Some points, each followed by its number:
[ -59   49  -38  -48    0   61  -39  -60 -102  -13   96   65   67  -10
   69  -21  -49   15 -117  -22  102   -3  -25  111] 0
[-58 -32 -21 -44 -13  21 -64 -13   3  16  27   7 -10 -65 -14 -23  -8  54
 -85 -28  50 -18  67   1] 1
[  5  20 -55  28  -5  78  39 -53 -98 -11  31 -40  66  28  -6  46 -61  10
 -97  37  19 -13  37  36] 2
[ -46 -111   34  -62   -6  -51 -127  115  127   46  -64   32 -114  -87
  -89  -90   50   49   37  -81   -9   77   41  -88] 3
[ 19   9  12  40  11 -16  58 -23 -13  -1  -4 -29   5  23  14  29  -1  -8
  28  27 -41  -9 -24  -5] 4
[ -29  117  -54    2   19   87  111 -127 -127  -73  126   40  127   90
  101   69  -56  -31 -123   47   54  -35  -51  127] 5
[ -79   53  -38  -51    1   90  -15 -111 -127  -37  112   71   80   -6
  121   -9  -62   38 -127   -5  106  -33    5  122] 6
[  1 -24 -11 -22  -1  24 -32 -14  -7 -18  12  -8   6  -4  -3   5  10   9
 -44  -3  22  -5  18  -2] 7
[-27  53  18   1  21 -32  53 -11 -21 -39  17  37   4  49  48  13  -3 -22
  43  20  -6  11 -76  62] 8
[ 26 -59  66 -24  -1 -83 -61 111 127  39 -84  25 -96 -26 -43 -48  29   6
  97 -48 -16  31   6 -87] 9
[  62   63   -5   53   -1   22  122  -45 -126    2    5  -59   58   53
   47   54  -25  -40  -14   64  -13  -50   -8   36] 10
[  3 -15  35  16 -14 -20 -31  41  85  35 -45  21 -80 -29 -12 -48  -9  19
  50  -9   4   7  18 -60] 11
[ -9 -25  16 -33  -1 -37 -29 -28   5  -6  -8   3  13 -14   1  21  35  -4
 -12 -23  14  -7  12  -2] 12
[  9  -1 -11 -13 -12  20  11  -3 -20  18  -1 -18  10  -7  -3  24  -8 -17
 -27  -9  13   3  16  12] 13
[-44 -40 -37 -27 -15  34 -59   8   9  39  20  20   7 -29 -19 -58 -42  34
 -67 -28  45  19  35  41] 14
[ -3  12  18 -51  -1  17 -26 -51 -29   8   4  23 -21 -11  33   5   9  16
 -65 -29  59 -12  24  13] 15
[   5   82    8   35   20    0   91  -86 -113  -61   52  -27   58   63
   62   87  -16  -28   -6   39  -12  -45  -29   31] 16
[ -1 -30  27 -17  -1  -7 -40  57  84  28 -33  34 -33 -19 -35 -37 -16  15
  30 -13  -4  46  -6 -33] 17
[ -45   55  -56   32   -4   91   59  -87 -127  -20  106   22  112   41
   74   20  -83   -5 -125   34   82  -27  -14   81] 18
[ 28 -46 -10  31 -14  11   8  52  43  35 -50 -34 -46  -5 -58 -26   1  -2
  61   7 -29  10  26 -57] 19
[  11   96  -13   65   16   35  127  -93 -127  -60   57  -51  111   81
   90   91  -26  -52    2   83  -45  -56  -54   54] 20
[  25  -67   30  -10   -7  -42  -48   87  125   32  -73  -32  -95  -36
  -85  -41   23    9  122  -27  -61    9   21 -105] 21
[ -36  -76   20  -55   -5  -40 -127   78  127   14  -43   44  -84  -73
  -56  -61   41   39   52  -72   28   56   35  -65] 22
[  7  24  -1   1  10  10   7 -76 -53 -20  29 -30  50  31  41  51  38  -3
 -38  19   2 -31   7  33] 23
[ 29 -27   1  12  -3  11  -3  49  57  25 -45  -8 -41  -1 -34 -17 -14  -6
  59  11  -2  32  -2 -26] 24
[ 31 -22  43 -40  -6 -36 -41   9  67  14 -58  10 -35 -29 -23  -5  33 -12
  57 -44   5  -3  29 -49] 25
[ -93  -17  -19  -84   -7   26 -124  -37  -19    7   63   77    0  -61
   41  -70  -37   45  -99  -59  102   23    1   41] 26
[  26  -83   -1   10  -19    2  -35   52   82   41  -47  -57  -41  -58
 -108  -15   25   22   28  -21  -49   13   57  -81] 27
[ 53  12  -1  97   4  -3 119   8   0  -3 -51 -81  12  34 -33  56  22 -54
 115  65 -99 -16 -11 -40] 28
[-48  37  -6   3   4   4  15 -10 -19   1  28  22 -14  17  32 -30 -21   2
 -20  13   0 -21  -7   3] 29
[ -2   0  -1  17   2 -13  43  59  49  12 -11  -3   7   6 -23   3   5   0
  23  18 -23   3  -7 -14] 30
[-28  16 -25 -14  -2  36  12 -61 -29 -16  54  -5  44  -8  21  36 -19  17
 -76   3  37 -35  34  45] 31
[-15  25 -53  -4   6  61  14 -68 -79 -21  58   9  86  15  17  46 -14 -12
 -85  -3  30  -8   5  40] 32
[  50  -76   30    2   -3  -39  -45   94  127   21 -100  -44  -70  -17
 -103    3   58  -15  118  -41  -66   44   25  -92] 33
[ 44   6 -21  27   0  13  53 -14 -58 -30   5 -64  60  50 -16  84  17 -32
  12  25 -41 -10   1  -1] 34
[-17  -2  11  -2  -9 -17 -25  20  17   0   6  41 -25 -16 -17 -44   3  21
   3  -8  -2   3 -21  -9] 35
[-25 -54  15  -6   1 -36 -35  95 122  22 -53  -3 -72 -20 -52 -53  20  -3
  96 -36 -55  55 -19 -63] 36
[ -3 -23 -10 -27  -4   7  15 -41 -22 -12  22   7  34  -5  27  30   0  -5
 -36  -8  43 -28   3  11] 37
[  29  -68   36    8   -7  -66  -36  115  127   29 -105  -29 -111  -27
  -91  -39   46    5  127  -29  -65   45  -13 -117] 38
[  16   87   38   47    1  -15   93  -56 -120  -11   41  -21   28   52
   87   37  -39  -35   -1   76  -23  -61  -49   24] 39
[-19   3  23 -29  17 -51 -55  15  52 -14  -4  29 -50   4  12 -20  16   9
  53 -30  24  19 -21  -4] 40
[ -27   64    2  -23   18   38   11  -83 -121  -44   51   55   73   49
   98   28  -47  -29  -77   -3   48   -9  -59  109] 41
[ 53 -19   3  20  -5 -24  -2  61  72  10 -72 -49 -30   2 -74  31  40 -17
  85   9 -75   8   9 -52] 42
[ 56  31 -31  43  -1  32  75  -9 -63 -10  -7 -66  56  47 -16  76  -7 -30
  28  49 -44  -2   9  -3] 43
[ -40   39  -21  -33    9   52  -34  -43 -103  -22   63   90   45   17
   85  -17  -58    0  -59  -16   88   23  -47  100] 44
[  70  -72   12   52  -11  -27   10  109  104   52 -101  -66  -62   -7
 -106  -23   33  -19  101    7  -79   33   32 -102] 45
[ -1 -32 -29 -14  -4  41   7  19   0   4 -40 -54  19   3 -52  31  12  -1
 -10   3 -21 -10  42 -25] 46
[  32 -106   35  -20  -14  -61  -88  107  127   48 -102  -15 -113  -47
 -107  -60   57    9  116  -65  -50   58   41 -115] 47
[ -23   63  -17   13    6   17   69  -77 -109  -44   74  -18   64   34
   41   52  -26    2  -54   74  -13  -37  -30   71] 48
Which three points above are nearest to each new point? Their numbers follow each, nearest first.
[-17 -35 -16 -36  -4  24 -76  72  58   0 -18  32  -9 -31 -57 -37  19   5
  31 -47  10  76   9  -7] 17 35 24
[  8  43  37  11   7 -46  21  20 -13 -11   1  49 -17  12  61   0 -11 -21
  51   2  18   9 -65  11] 8 29 40
[  9   0 -10   3  -2   3  17 -11   1  -9 -22 -11  10  37   1  -3   0 -22
 -33  10  20  -8   8  31] 13 7 37
[ -66   16  -56  -35   -3   80  -45  -49 -106  -12   68   64   69  -10
   44  -23  -60   14 -127  -17  103   22    2  115] 0 44 6
[  5 -48 -25 -29  -2  21 -23  31  50 -11 -18 -36  -4 -16 -59 -12  35   7
 -15  -9 -23  39  32   4] 46 7 24
[-24  13 -32 -48   3  99 -10 -46 -67 -17  53  31  78  24  15   7 -27   6
 -96 -11  64   5   0  84] 32 31 0
[-34  18 -13  -8  -4  41   2 -30 -55   6  47   2  19 -11   3   2 -21  16
 -73   5  31 -14  10  11] 31 37 7
[   2   49  -44   31   -3   80   52 -109 -127  -27   73    5  101   20
   63   33  -51    2 -120   47   40  -50    6   82] 18 32 48
[ 17  -2   9   6   2 -28   2  24  32   8 -17   1   1   6 -19 -12   4  -7
  39  -6 -26   4  -9 -16] 30 24 35
[-46  18 -29 -10  -6  35   0 -45 -54  -9  33  39  32 -22  40 -24 -49  35
 -71  32  44 -30  -5  44] 31 29 37
[-30  34 -43 -38   7  61 -18 -51 -34 -43  41  41  70  26  35  29   3  -7
 -39 -24  21  24 -16  64] 32 31 37
[  27   66   -3   26    5   -8   73  -71 -115  -45   41  -29   53   44
   77   55    2  -27  -13   29   -2  -46  -28   37] 16 39 48
[  63   73   26   72   17    1  109  -61 -110   -6   -8  -58   43   79
   49   84   -8  -41   13   68  -26  -68  -23    3] 10 39 16
[ -2 -47   3 -29  -3 -10 -57  47  96  26 -43   7 -34 -37 -67 -32  41   0
  37 -40 -21  55  29 -35] 17 25 36
[ 38  36  35  16  16 -22  48  33 -32  -9 -40   8  32  46  21  17  20 -47
  59  -4  -8  13 -46 -10] 4 8 30
[-34 -61 -23 -45 -14  26 -92  27  62  34  -3  33 -18 -34 -68 -36   7  29
 -40 -39  15  47  38  -5] 14 17 1
[ 58  -3  56  30   7 -74  33  62  61   0 -65 -18 -43  15  -9  27  64 -31
 117  -8 -74  21 -27 -51] 42 24 19
[ 48  23  45  36  10 -56  60   4   9 -12 -32 -57 -32  26  21  31  15 -16
  38  25 -60 -32 -13 -40] 4 30 28
[ 38   3   3  49  -9  -3  58   4 -30  37 -37 -40 -10  28 -18  -4  -6 -22
  60  21 -28 -21  12 -37] 4 30 19
[-35  -7 -36 -16   0  11 -22 -32   2 -27  29 -18   2 -12 -14  -4   0  37
 -37   0  15  -1  21   5] 7 13 37
[ -45   61  -66  -11   -1  101   45 -120 -127  -40  106   29  125   19
   98   28  -84   10 -127   40   85  -12   -5  127] 18 6 5
[-26  45  15   1   9   2   6 -21 -25 -21  41  19   3  -1  37 -29 -30  10
 -24   0  32 -11 -16  12] 29 37 7
[   3  -66   59  -34   -1  -79 -110  119  127   42  -87   34 -111  -39
  -49  -63   53    5  121  -70  -11   61  -22  -84] 9 47 38
[ 76  73  16  71   4 -34 127  -1 -69 -24 -18 -60  17  66  37  67   7 -59
 109  84 -98 -36 -56 -21] 28 43 4
[  63   10   35   77    5  -59  109   28   26    8  -56  -83  -14   34
  -13   84   50  -47  127   55 -121  -24  -12  -72] 28 42 4
[ 14   5   1  33  10 -10  74   6  13   6 -17 -25   0  35 -11  10   8 -13
  52  36 -55  14 -30  -1] 4 30 24
[  7 -21 -24 -17  -3  30  -9  -9  -1 -36  23  -7  18   0   6  23  12   7
 -34   4  -6  20  -8  20] 7 13 37
[ -55  -81  -12  -37   -5  -20 -104   76  119   21  -22   34  -56  -57
  -62  -49    0   38   21  -46   -2   73   17  -20] 22 17 3
[ -26  -75   15  -62   -1  -21 -127  112  127   24  -39   46  -71  -56
  -49  -52   45   37   48  -69    5   87   -7  -44] 22 3 36
[ 19 -34  48  -5 -10 -21 -39  42  50  27 -43   8 -54 -42   3 -34   0   9
  35 -18   2  -5  25 -50] 11 25 17
[ 10 -19  14  44  -2 -61  35  20  41  51 -36 -43 -79 -16 -25 -17  -6  10
  45  25 -72 -27   9 -76] 19 11 24
[ 65  32 -16  80   6  30  94  -1 -32   3 -19 -72  23  30 -18  63 -14 -37
  25  64 -75 -20  -6   4] 43 34 28
[ 33 -31  33   9  -8 -52  13  56  71  29 -55 -50 -31  -8 -40   9  41  -8
  78 -10 -62  21   5 -66] 42 19 24
[ -77   18  -44  -48   -4   54  -51  -77  -63  -23   86   44   46  -30
   38  -24  -33   32 -123  -16   82   -3    9   89] 0 44 6
[-15 -44  23 -17  -9 -26 -56  74  76  52 -37  29 -72 -33 -36 -59   0  19
  20 -46  12  55 -17 -29] 17 11 36
[-54  12 -16 -49   5  30 -53  -9 -49  -5  33 101  24  -1  30 -53 -48  26
 -74 -19  95  40 -37  85] 44 0 26
[ 37   9 -12  -3  -5  32  28 -12 -41   0  -8 -11  19  30 -19  -4 -13 -24
  27  21   0  19   5   0] 13 4 7
[ -68   21  -62  -63    3   76  -33  -80  -86  -50   82   57   85  -24
   46    1  -43   26 -127  -15   63    8   19  100] 0 6 44
[  6 -54  14 -11 -15  -5 -83  44  63  41 -58   3 -44 -45 -67 -51   5  15
  22 -42  12  31  31 -40] 17 11 25
[  -9  -70   48   -4  -11  -77  -93  122  127   71  -87   13 -113  -55
  -47  -67   14   20   91  -60  -22   28    2  -95] 9 47 21
[-19 -76   1  -1 -19  -7 -54  29  34  30 -27 -38 -65 -75 -59 -49   8  51
 -11  -6 -14 -13  57 -66] 27 11 19
[ 25  70  12  33  22  12  80 -65 -86 -36  35 -21  46  71  54  62   9 -29
  -3  24 -23 -35 -24  31] 16 39 10
[ 28 -38  22  19   7 -74  26  55 111  13 -69 -65 -52   8 -48  31  70  -5
  90  -6 -83 -15  42 -83] 42 33 45
[-17 -11   2 -15  -7   8 -36  18   8  14 -16  64 -24 -20  24 -57 -18   6
 -33 -20  46   8 -35  20] 35 29 14
[ -59  -35  -19  -65   -5   29 -110   42   11   28   16   70  -19  -33
  -20  -67  -17   28  -60  -56   43   49   18   19] 14 1 26
[ -7  10  -8 -20  -7  57  -6 -62 -92   9  55  17  14 -11  40  -7 -43  27
 -98   4  57 -43   9  37] 31 32 15
[ 34  50  20  48  14 -65  78 -20  -5 -32 -15 -35  18  50  12  61  36 -35
  72  24 -80 -28 -39 -14] 4 28 34
[  10  102   20   52   23   -9   98  -62 -125   -8   40   30   26   74
  113   26  -57  -28  -16   36   21  -32  -62   76] 39 16 48
[ -12   62   -7    7   13   10   53  -85 -109  -37   42    5   71   36
   60   57  -27  -21  -53   48   14  -52  -11   49] 48 16 23
[ 38   4   0  33  12 -25  56  83  46   8 -54 -33 -15  44 -49  -6   8 -35
 104  15 -69  32 -23 -44] 42 30 19
[  3   2  21 -45  10 -36  -9 -19  27 -42  23  19  15  21  32  25  26   5
  20 -30   6 -15 -29  16] 12 37 40
[-15   8  22 -15   2 -44 -25  17  45 -10   3  13 -33  -1  17   6  43  -5
  42 -29  -6 -12 -16 -19] 40 35 12
[ 37  64  21  68   6 -19  82 -41 -99   5  22  -1   1  39  60  34  -7 -26
   5  61 -14 -49 -38  24] 39 10 16
[ 62   8   8  33   8  -5  40  29  46 -12 -47 -42  10  30 -47  68  46 -37
 112  24 -70  30 -14 -18] 42 28 30
